(in the rows, 128 means zero)
Each named move below is a turn or a mirror, shown by a few rows before and after it. Which moves, in which order, take the first row of each later pair to the second? The first pair is answered.
K:
[152 123 125 122 101 154 113 127 141  97 143 154 168 151 142 137] => [135 106 113 127 109 138 145 132 160 115 158 160 181 142 137 132]
[142 127 132 140 137 137 147 116 151 102 115  93 109 149 132 116] => [140 122 129 136 138 135 151 116 154 103 115  95 111 140 139 110]
[115 102 119 129 134 111 151 123 178 151 117 110 132 130 148  99] => [146 123 132 125 116 138  80 128 153 101 108 112 100 142 140 124]
[146 142 146 108 141 142 116 114 151 108 174 141 159 134 112 116] => [153 143 144 105 146 146 127 122 150 118 172 137 163 130 114 116]
W:
[145 139 126  85 135 128 110 123 100  74 107 157 130 140 131 150] => [131 122 115  62 124 100 145 111 116  95 109 167 126 155 139 128]
[122 111 118 126 112 137 112 163  98 145 109 156 158 131 139 149] => [118 118 114 120 107 125 122 162 100 151 114 151 159 135 138 144]
[141 160 151  87 101 142 102  90 126  67 117 162 128 132 140 161] => [131 130 126  71  85 115 153  79 146 103 116 179 113 152 149 127]
Z:
[124 113 118 137 142 115  89 123 104 155 115 124 114 131 137 126] => [132 118 120 100 103 118 144 124 128 127 136 153 130 163 114 111]
[115 129 124 123 140 122 108 142  99 159 127 127 152 109  93 126] => [119 132 127 106 114 123 133 139 111 138 141 143 158 117  73 124]
[140 124 136  97 130 120 149 100 115 104  95 132 118 153 110 122] => [130 125 132 123 154 124 107 100 101 130  82 107 102 137 121 130]
[146 131 144 107  86 142 146 131 144  83 179 172 142 138 113 143] => [126 128 139 163 147 149  60 141 109 148 154 120 128  93 143 161]
L:
[101 149 132 113 137 136 157 131 116  99 120 140 176 110 133 161] => [114 125 128 114  82 137 110 153 118 111 150 157 151 132 146 142]
[133  96 124 130 117 133  87 138 109 128 114 132 125 141 133 118] => [130 108 125 130 134 133 112 119 109 124  93 120 117 150 128 113]
[169 155 155 107  92 157 165 116 133  75 126 141 133 171  85 144] => [161 162 161 109 113 159 162 107 136  76 128 140 148 145  79 158]
G:
[134 138 108 107 105 134 157 111 172 134 147 165 156 111 128 138] => [133 135 117 116 117 139 140 117 169 129 153 158 159 100 127 142]
[123 105 117 108  91  88 161 130 146 176 128 138  84 176 149  64] => [108  99 121 142  88 115 151 132 165 182 175 122 102 142 159  73]
[142 136 141 150  96 142 148 128 169 103 195 115  90 117 136 120] => [153 141 147 137  88 150 127 139 153  78 189 121  96 113 131 134]
[111 138 129 156 153 127 140 129 145 145 135  85 103 129 124 120] => [116 140 137 167 152 139 107 131 131 129 143  88 107 123 124 138]
Then:
(2 to 3 moves a pair)
[120 155 136 153 165 168  66 113  86 159 106 113 112  93 143 135] => [111 129 119 112 110 145 179 120 135 151 174 176 179  94 113 120] -> K then Z then L
[149 152 144 129 106 170 116 110 113  63 102 149 150 115 108 191] => [147 139 125 105 109 151  86 122  93  95  77 162 136 124 116 194] -> Z then G then L
[128 110 102 111 149  99  90 116  93 206  49 121  75 140 154 108] => [124 129 111 102 204 107 137 111  92 183  48 138 156  99 127 147] -> Z then L then Z
[133 106 105  62 107 108 142 125 115 115 115 161 118 176 121 111] => [102 106 119 133  90 137 125 150 146 131 207 135 152 116 133 118] -> G then G then G
[138 139 112 138 144 116 140 122 149 107 134  69 128 103 145 115] => [149 125 108 135 117 112 128 128 151 107 139  75 107 121 148 101] -> L then L then L
[ 97 100 109 123 128 119 101 142 111 185 144 147 148 101 134 155] => [ 92 107 109 157 140 110 160 116 152 171 138  94 115 107 151 110] -> L then L then G
[124 165 122  99 124 181 124 144 122  83 147 157 163 103  92 174] => [117 166 117 111 171 169  95 146  89 120  91 142 135  97 105 171] -> G then Z
